Each path below is one point turned by a fixed rotation once a step. After each direction that follows a path, write how fast that rotation turns it, in degrees each step (0 if it stays still).
Each turn is a multiple of 5 degrees from 10 to 175, or 0.
Each row of a path follows its step; steps can be skipped.
Rotation 1:
step 4: [-24  20   5  -3  27  -3  -8 -18  -7 -22 -18   8   7  25 -11   6 -13  -9
 -21  -9  15  -2 -12 -11  -8 -28   8  -2  -5  -4 -21  16   9  15 -40 -26
  -7  23  -3   4  19 -16  23  -1   1 -22]
step 6: [ -9   9  -9   5   1 -10  28  17   8  12  22   1  26 -27  21   9  -5 -18
  24  11   3  -9  -3 -30   8 -14   5   9 -19   0 -17 -12  25  17   6  19
  19  23  -2 -21 -16   6  19  -4 -29  10]
step 7: [ -6   6 -16   8   9  -5   2  -9  -3 -17   8  -2 -19  -7   2  12  -9  30
  -1  37  12 -17  -4 -15   3 -18  -2  20   1   5 -21  -5 -17  17 -48   1
 -11 -14  -4  13   7   3  30  16 -25  25]
step 8: [ 18  16  14 -11  25  -2   4 -12   2  -3  38 -22   8  -2 -25  -3   1   8
  31   4 -26 -19  13  19 -17  13  10 -14   1  26 -25 -10   6 -17 -21  -5
 -30 -11 -16  11 -11  -3   6   5   3 -11]
step 11: [  8  29  -7   7   1   6  24  -8  -6  20   5 -15  50  16 -23 -39   3   3
 -16  -4 -12  -3 -26   9   2  10  26  -1   5   1  -8  -1  13   1 -14  -6
 -18   1   8  12  -8  16  11 -22 -25   4]
step 14: [ -7  23 -23   4  15 -10  29 -11 -22  22  20   9 -10 -23   0 -18  31  -6
  22 -10  -1  16 -19  21  -3 -18  10  -9  16   7 -22   4 -16  26   4  -2
  -8  -8  -7 -13   0   3  25 -20 -19  -6]
step 18: [ 29  17 -20  12 -17 -17  12  -2 -13 -18   3  -2  27   6  24  16 -13   3
   9  17 -18 -30  22   6  19  -3 -12  23  12   6 -23 -10   9   7   7  11
  14  31   4   1   0  22  17  -7 -12  24]
step 19: [ 10  -3 -11  -5  -2  11  44  -7  -3 -25  -2   3  -4   9  -3  -1   6   9
 -18  37 -28  -3 -12  10 -11   2  13   2  -9  22 -10 -21 -24   1 -25  11
 -26  -5  32   3 -19 -11   7  10 -12  15]
step 24: [ 14  -3  18 -16  14  -4  17   2 -28  -6  13  17   1 -15  25  -1 -25   1
   6   7 -10 -19   4   4 -12 -11  28 -26   3  -3  -6  32  -3  17 -32   3
  17  33 -11  25  -3   7  -3  23   3   3]
step 29: [  6  -6  19  -2 -23 -20   6 -27   7 -15  -6  -7   8   9  29 -20   7 -19
   7  -1 -22  -3 -21  -8   0   0   6  10   8   7 -18  -8  30 -10  18 -21
  15  13 -22   9 -16 -16  19  31 -32   6]
Speeds:
[  3 -13   7  -2   7  -5   7   4   1   7  -1   0   2   3  -1  -2   0   1
  -5   4   1   6  -5   0   2  -6  -1   5   3   7  -5   2  -3   7  -2  -4
   5   2  -2  -2 -12  -2  -1  -5   0  -6] : 140
[-6 -4  5  9  0  2  0  2 -2  4  6 -8  5 10 -8  1 -7 -4  6  1 -4 -4  3  0
  6  3  1  0 -3  5 -4  0 -2  1  7  6  0  2  3 -6  6  9 -1  0  3 -4] : 145
[-10  -2   1  -4   0  -2   2   0  -3  -3 -10   3   3   1   2  -3   5  -8
   5   0  -2   4  -6  -6   8   9   0  -6   1   6   5   9   0   1  -4  -3
  -3   1  -1  -1   2   0   8  -7   4   4] : 40
[  0   5   1  -6   0   5  -8  -4   2  -2  -1   4   2  -1  -3   1  -5  -8
  -3  -7   6  -2   3   1   3   1   2   4  -7   2   4   4  -2   2   0  -4
   2  -6  10  -5  -5   3  -3  -8 -10 -10] : 65
[ 0  8  7  6  2  0  0  2  3 -5  1  1 -1  3  3 -2 -1  7 -1  6  3  0  8 -2
  1  4 -1  2  3  1  7  5 -4  4 -2 -2 16  5  7 -1  2 -6  9  4  2 -2] : 125
[-1 -2 -3  2  6 -4  4  1 -3  2  4  7  2 -1  0 -8 -2 -6 -5 -3 10  5 -4  2
 -9 -2  2 -8  5 -9  0  7 -2  0  1  2  2  3  4 -1 11  5 -3  0  3 -5] : 35
[-1  8 -4 -3  5 -3 -7  4  0 -7  5  3  8  5 -6  1  0  3 -6 -1 -5 -3 -8 -8
  1 -5 -4 -1  4 -4 -3 -3  9 -4  3 -1  8  1 -3 -3 -3  5  2 -9  4  2] : 155
Rotation 2:
step 1: [ 15  -1  -1  14   2  22   6 -12  -8  16 -15  -7  13  -3  15   1  16 -18
 -19 -14   3  11 -13  -6 -17 -23 -22  26  -5 -30 -14   8  13 -20  -1  -6
 -11 -14   7 -15  -3 -20   9  18  30  17]
step 3: [ 21 -25  -1 -15  -5  10 -20 -25   5  24 -25   5   3  -6 -23  -4 -13   9
  -8   3  -5  19   2   2  -1  -5   2  21  -1   2  14  -1   9  -7 -16  23
  -7  -1 -12 -23 -46   5 -11 -11  15  -5]
step 4: [ 17   1   4 -11  10  -1  -6  -1  -8  -1   3  -1   0  -8 -21 -14  -9  17
 -21  21  26  21 -22 -25 -47 -15 -18   8  -8   1  18  -1  16   1   9 -19
 -18   2   6   2   2   8 -22  14   4  -3]
step 5: [  9 -11  23  -3  21  -9 -11 -16 -11  34   8 -11  -1   3 -11   3  25  13
  16   2  -9  14 -20  10 -10 -13  -8 -21 -23 -27   6  26  -9  -9  12   7
  -8 -13  24  -5 -17 -22  -9   5   5  13]
step 13: [ 17 -12  32 -23  18 -21  -8  -8  -3  28  13  -6  15   5 -10   7 -11  23
  -5  12  12  21 -23 -13 -14  -7   1   3 -32 -15 -10   6  -3   2  14 -11
 -14 -15   9 -15  10  12  -8   2   9  21]
step 20: [  8  27 -10  -4 -20  -8 -10 -12  16  -2  -7   2  17  -2 -27  -7   3  12
  -1 -14 -11   8   2  -3   4  -9 -10  11  10  14   7  -3  19 -10  -8  14
 -26 -27   4 -15 -22  -3 -23   4  45 -18]
step 23: [ 14  15 -25  -6  -6  13 -24   6  -6  10  -9  -9  -1 -24  -3   6   8  23
   4   0  23  30  18 -12  -5   1   7  -7 -10 -17 -17  -9  10 -10   6 -13
 -12 -12  46   2 -11 -17  12 -10  14   0]
step 27: [ 11  11  -6   4   4  -2  31   2   6  15  17   8 -13  23   9 -11  17  10
   2   3  17  30   8   1 -20   4  -2 -10 -21 -28   0 -23  28  10   7  12
  -4 -24  16  -7 -21  -4  15  22  -8  11]
step 28: [ 14  19   0   2   4  -2 -20 -31   9  -1  -7 -13  10   8 -13   3  -9  -5
  -8 -26  -4  16  -3  25   9   3  13  12  17 -13  -3   5  37  -8 -14  14
 -21  -3  19 -22 -35  -4  -3  14  15   3]
step 30: [ 16 -23  16   7   9 -30  15  -8  14  29 -16 -13   6  -6 -14   1   3  15
  20  19  -9  13 -11  -3 -14 -20 -16  -5  10  -2  -7  18  10 -21   6   8
 -23 -16   3 -20 -16  17   8  10  -8  18]
Speeds:
[ 8 -9  2 -3  0  0 -2  4  0  4  6  0 10  7 -6 -8  2 -2 -2  1 -6  2  2  3
  6  4  1 -8  7 -9  3 -2  4 -6  0  5  4 -2  0 -2  5  4  2 -3 -6 -6] : 130
[ -1 -12  -5   2  -6  -5  10   1   2   1  -5   0   2  -3   0  -2 -10   7
   3   7  -5  -5  -3  -7   7   1  -1   3   4   3   3  -3  -5   2  -6   0
  -4  -3  -7  -2  -5   4  -2  -1   3  -2] : 80
[  4  -1   1   5   4   0   0   4  -1  -1   7   7   1  -4   6 -10  -4  -1
   8 -10  -1   7   4   3  -3   3  -1  -2  -7   7   4  -2  -4   6   5   2
 -10  -4  -1  -4   5   1  -3  -2   3  -5] : 160
[ -5   4   3  -5   2  -2  10  -3  -6   3  -3   6  11   2   1   3  -4  -4
   1  -2  10   1   2   2   2   7   5   1   3   0   0   1   2   1   1   0
   8 -11  -5  -3   2  -6   0   6   7  -2] : 55
[ -1  -1   2   1  -3   1   6   3  -1  -2   2  -1  -3  -4   1  -7   6   7
  -3  -4   3 -10   3  -5 -12   7   0   3   2  -6  -4  -6   1   0   7   3
   6   1   0   3  -8  -2   1  -7   4  -8] : 170
[ -5  -1  -5 -10  -1  -2   5  -1   3   1  -1  -8  -6   6  -2  -5   4  -5
   6   2  -3   2  -2  -1   2   1  -4  -4  -8   8  -2   3   5  -1   6   8
   1  -7  -2  11  -3  -2  -4   3  -1  -5] : 145
[ -2  -2   5   9   1  -2  -6  -8  -8  -3  -3   0   6   2 -10   4  -2   2
  -1   3  -3  -1   3  -3  -7  -3  -5  -2  -1   6  -5  -1   6   3   5   2
   4   1  -8   1   4   8 -11  -1  -1  -2] : 85
[  4  -2   0   2  -1 -10   6  -1   1  -3  -2  -8   6  -2   7  -1   3   0
   2  -1  -4   3   4  -4  -4  -9  -1   5  -3 -10   1  11  -3   8   0  -2
   7  -4   2   1   6  -5  -2  -3  -6   1] : 85
